In the rows, 128 means zero.
The same turns and mirrors carry the whole set onto itself and the rows of a family onto each other. Which other rows belong to the same family as each row named below? List them in the order they appear above.
These 21 rows form 7 families of 3 rows each.
Z286: [147 171 161 107  98 115 141 138 101 113  93 123 107 122]
Z65: [145 162 148  94  95 111 143 144 123 134  80 131 108 117]
Z403: [ 95 132  93 127 135 174 129 144 116 131 159 122 127 142]
Z668: [165 111 114 149 113  93 137 127 114 148 115 131 162 126]
Z39: [148 106 105 144 129 117 122 110 130 140 102 149 162 141]
Z801: [152 105 119 166 116 102 153 124 127 152 132 144 155 121]
Z743: [147 169 162 100 116 109 162 172 130 123 121 112 106 125]
Z30: [103 124 131 143 129 177 137 136 121 116 172 153 113 136]
Z178: [131 173 170 115 114 112 169 154 137 133 111 123  97 122]
Z746: [ 96 132 102 102 119 180 141 141 108 115 149 150 115 129]
Z260: [143 159 184 114 113 129 153 148 136 110 119 139  93 130]
Z307: [133 170 156  86 108 121 158 165 121 126 106 122  97 120]
Z914: [173 110 106 145 118 110 128 113 113 145 128 143 156 135]
Z131: [100 130 109 131 141 172 141 162 113 124 171 120 120 134]
Z405: [157 162 164  91 122 117 149 148 114 128  99 131  94 119]
Z377: [160 106 141 161 115 107 137 119 134 139 131 166 153 134]
Z400: [144 103  93 147 105 120 120 115 113 148 111 146 157 126]
Z582: [160 114 117 155 121  96 138 140 118 150 137 136 168 132]
Z374: [101 146 106 117 141 182 123 141 103 130 160 135 111 140]
Z402: [ 92 144 101 107 114 183 124 139 113 122 135 125 102 133]
Z756: [ 96 139 108 142 127 177 150 138 124 126 171 124 112 135]

The rest of the family of Z402: Z65, Z400
The rest of the family of Z914: Z405, Z374
The rest of the family of Z801: Z178, Z756
The rest of the family of Z30: Z260, Z377
The rest of the family of Z131: Z743, Z582

The same turns and mirrors carry the whole set onto itself and the rows of a family onto each other. Which other rows belong to the same family as each row named below? List them in the order they appear above.
These 16 rows form 4 families of 4 rows each.
Z27: [166 148 136 127 118 134 124 143 153 136 131 114 102 136 149 129 102 127
  83 154 138 107 142]
Z780: [127 155 147  99 129 124 116 160 115 117 137 118  94 111 125 139 118  65
 115 104 118 126  83]
Z546: [109 171 105 144 124 127 131 124 103 120 175 149 178 151 139 108 136 144
 160 126 112 142 123]
Z561: [114 104 105 115 139 168 124 102  93 143 117 137 174 126 127 174 139 141
 154 100 124 121 137]
Z257: [117 171 109 120 130 146 131 126  87 123 160 162 175 162 144 129 126 134
 181 123 129 147 116]
Z601: [174 149 135 133 118 136 122 125 145 136 139 109  96 110 157 113 110 131
 118 160 144 137 156]
Z994: [113 175 116 118 134 142 139 120  89 127 144 158 176 158 136 117 148 124
 187 134 122 142 130]
Z364: [162 137 140 124 123 142 117 127 162 134 122 119 100 130 142 112 108 131
  90 164 142 124 135]
Z113: [101  92 122 125 157 152 131 109  98 149 113 139 154 128 128 174 146 138
 147 114 125 109 149]
Z144: [ 98 101 114  99 140 136 136 119  93 144 110 119 160 108 138 168 139 149
 160 102 117 124 146]
Z481: [108 172 120 138 142 141 123 139  88 122 156 167 164 153 137 101 123 121
 177 125 113 147 126]
Z706: [162 141 133 134 116 154 131 120 140 149 141 128 101 115 155 124 112 130
  82 163 145 119 144]
Z726: [128 138 162 111 128 120 112 142 124  96 124 105  94 123 128 132 111  75
 111 117 124 133  82]
Z941: [126 138 137 117 124 104  97 153 125 109 136 101 101 118 128 152 145  70
 107 111 126 131  93]
Z675: [143 147 160 110 124 119 116 150 121  98 128 109 102 115 145 143 107  72
 100 111 104 123  98]
Z830: [101 114 110 128 136 162 130 101  81 141 109 125 174 129 116 160 152 131
 155 106 130 114 149]

The rest of the family of Z780: Z113, Z481, Z706
The rest of the family of Z561: Z257, Z364, Z726
The rest of the family of Z994: Z27, Z675, Z830

